In the rows, 128 means zero.
Rotation paths and how fast each direction turns (degrees a step)
Each turn is a multiple of 5 degrees from 10 to 175, or 0.
Each row of a path follows its step; steps can be skipped.
Rotation 1:
step 0: [117 124 138 126 123 121 128 126 117 128 132 124 121 135 127 138 132 114
 140 113 127 131 138 127 148 117 121 132 134 134 121]
step 1: [138 137 127 126 134 142 126 131 125 138 124 121 136 116 125 113 135 109
 124 126 130 120 132 119 117 146 123 129 122 134 122]
step 2: [128 123 129 124 123 119 136 124 126 129 123 113 123 127 131 121 121 135
 134 131 109 149 130 125 134 129 141 131 114 128 140]
step 3: [124 134 128 128 126 121 127 143 110 122 127 137 128 145 110 129 120 126
 126 116 140 118 130 115 130 132 132 125 125 122 130]
step 4: [133 121 133 123 128 139 138 127 126 140 122 125 127 130 135 122 131 118
 136 138 133 133 135 136 148 135 129 121 130 128 104]
step 5: [134 153 128 125 124 117 140 122 129 126 133 123 143 124 134 129 130 130
 130 134 121 120 124 122 126 144 130 122 119 132 144]
step 6: [115 112 119 129 125 113 116 121 111 139 122 129 126 134 128 132 132 144
 133 130 134 133 142 123 126 129 140 127 124 125 126]
step 8: [120 124 134 113 125 119 137 130 123 138 128 111 137 122 139 130 134 113
 132 129 128 136 129 135 123 128 125 118 134 146 131]
step 9: [125 138 134 140 122 124 122 127 125 134 125 126 131 117 118 124 137 135
 134 120 121 119 145 113 125 128 130 145 112 130 133]
step 10: [135 118 122 123 136 128 122 128 116 126 131 113 114 144 125 113 128 121
 122 129 129 138 120 124 126 128 145 130 124 129 118]
step 11: [127 137 135 128 119 122 148 138 132 129 117 121 129 132 115 133 124 112
 119 123 127 129 137 131 144 128 122 122 130 122 136]
Directions:
[133 127 127 128 129 126 130 125 131 122 132 132 130 133 126 127 132 127
 130 125 131 129 125 123 129 128 125 128 124 134 130] -> 160
[129 128 130 130 127 122 127 129 132 132 130 123 129 129 127 129 135 130
 126 131 131 124 127 131 125 121 130 131 129 132 126] -> 35
[127 127 128 125 128 129 129 135 131 126 130 126 123 133 124 134 126 127
 130 128 135 131 131 133 129 129 127 128 128 126 129] -> 95
[127 125 133 125 128 129 125 126 124 124 134 129 124 127 129 131 127 131
 124 125 129 123 130 124 130 126 132 128 126 127 123] -> 110
[130 125 131 124 128 130 136 125 130 125 128 123 133 128 131 130 126 127
 122 129 127 128 129 129 126 127 131 127 128 128 135] -> 120
Rotation 2:
step 0: [148 126 135 114 125 124 126 140 124 146 126 128 128 121 131 135 122 130
 122 124 130 118 127 113 119 127 132 136 132 143 120]
step 1: [121 110 126 109 132 143 124 144 135 131 126 123 132 138 120 132 119 119
 125 121 132 123 124 128 138 122 129 126 129 132 115]
step 2: [131 140 120 129 137 131 137 142 134 126 122 142 129 130 124 130 118 122
 121 127 130 119 121 130 132 128 136 151 113 126 118]
step 3: [128 123 143 127 129 131 140 138 121 127 118 135 132 139 130 129 119 134
 110 114 123 121 117 118 113 135 125 126 126 139 122]
step 4: [143 121 131 113 132 131 122 131 127 150 132 119 129 136 118 132 128 126
 112 126 131 114 133 126 128 127 129 136 131 123 113]
step 6: [137 132 127 127 128 143 135 140 127 122 130 145 136 141 122 131 132 123
 116 122 126 124 119 127 130 134 143 137 120 145 122]
step 7: [125 118 138 121 143 136 141 125 129 134 127 126 126 137 129 133 119 146
 112 124 128 119 118 119 125 133 122 141 126 125 119]
step 8: [137 126 121 122 127 122 121 141 130 132 129 114 130 140 132 132 121 115
 110 122 129 114 134 123 111 128 130 133 122 121 117]
step 9: [127 122 135 125 131 118 129 148 134 126 135 132 126 136 113 140 125 121
 114 121 129 136 125 123 138 125 133 139 135 143 123]
step 10: [137 125 130 121 132 144 138 130 133 118 132 126 127 133 129 132 132 138
 118 134 134 114 124 124 131 122 139 137 113 146 117]
step 11: [124 119 115 125 137 135 134 134 126 126 139 125 133 137 135 133 121 131
 113 114 117 118 118 114 128 137 126 137 127 116 122]
Directions:
[127 130 133 128 124 123 131 126 127 124 130 136 133 126 128 129 126 127
 126 128 132 129 128 131 126 129 131 130 131 134 130] -> 110
[127 125 125 129 129 136 128 126 130 126 129 133 129 131 132 131 123 129
 133 129 127 131 124 131 125 131 129 132 126 126 130] -> 80
[126 125 125 126 128 125 130 125 126 128 132 127 134 130 131 126 124 129
 128 129 132 124 130 131 132 122 128 127 126 121 125] -> 115
[125 124 128 125 125 124 129 130 130 132 129 125 125 130 128 128 128 122
 134 131 130 133 129 129 127 128 132 130 128 131 123] -> 90
Rotation 3:
step 0: [101 146 129 128 124 129 126 131 132 139 131 116 130 134 138 133 125 129
 123 128 123 117 142 130 135 118 117 123 131 127 131]
step 2: [135 119 140 133 138 111 135 138 142 118 125 137 132 126 132 125 125 129
 132 128 134 133 111 140 128 129 135 142 120 121 130]
step 3: [131 127 133 146 133 132 126 120 134 115 120 139 120 121 128 116 129 112
 136 120 132 133 134 127 135 114 135 132 114 132 132]
step 4: [123 141 128 139 115 140 117 118 129 137 136 131 118 113 126 118 132 138
 131 127 127 136 134 128 134 124 137 113 127 141 124]
step 5: [120 143 121 125 117 124 130 144 134 133 148 128 130 130 132 132 124 144
 117 131 137 121 135 134 127 122 128 112 130 126 130]
step 6: [126 121 122 130 123 120 138 145 135 126 138 130 144 138 125 145 133 123
 119 118 122 123 140 134 138 128 129 143 130 125 133]
step 7: [124 116 148 125 134 122 133 128 138 137 115 140 133 128 127 136 129 129
 137 122 116 133 126 138 133 133 138 142 126 137 136]
step 8: [110 141 144 131 143 130 130 120 138 131 116 127 122 124 129 118 121 122
 136 134 132 130 125 128 129 115 126 128 112 135 130]
step 9: [121 143 121 146 125 132 123 124 133 130 143 114 129 120 121 111 131 126
 124 133 132 138 122 128 134 120 121 131 124 131 114]
step 10: [140 128 117 143 114 118 124 139 136 129 139 136 130 122 132 119 124 143
 118 123 134 133 120 143 127 129 126 125 138 122 129]
step 11: [129 124 123 135 118 123 129 139 134 116 123 146 123 130 137 138 122 127
 127 112 133 117 142 134 140 129 131 130 122 124 144]
Directions:
[125 126 123 132 132 127 128 123 127 125 128 131 132 120 127 127 129 130
 131 127 128 129 124 127 121 125 127 129 124 128 125] -> 60
[132 129 122 131 127 127 130 124 130 127 127 130 120 126 132 126 129 128
 123 128 133 126 127 126 130 128 134 129 130 131 125] -> 55
[127 129 129 127 128 134 125 125 129 132 128 127 134 131 130 121 126 126
 131 124 131 123 127 126 127 127 133 126 127 131 127] -> 80
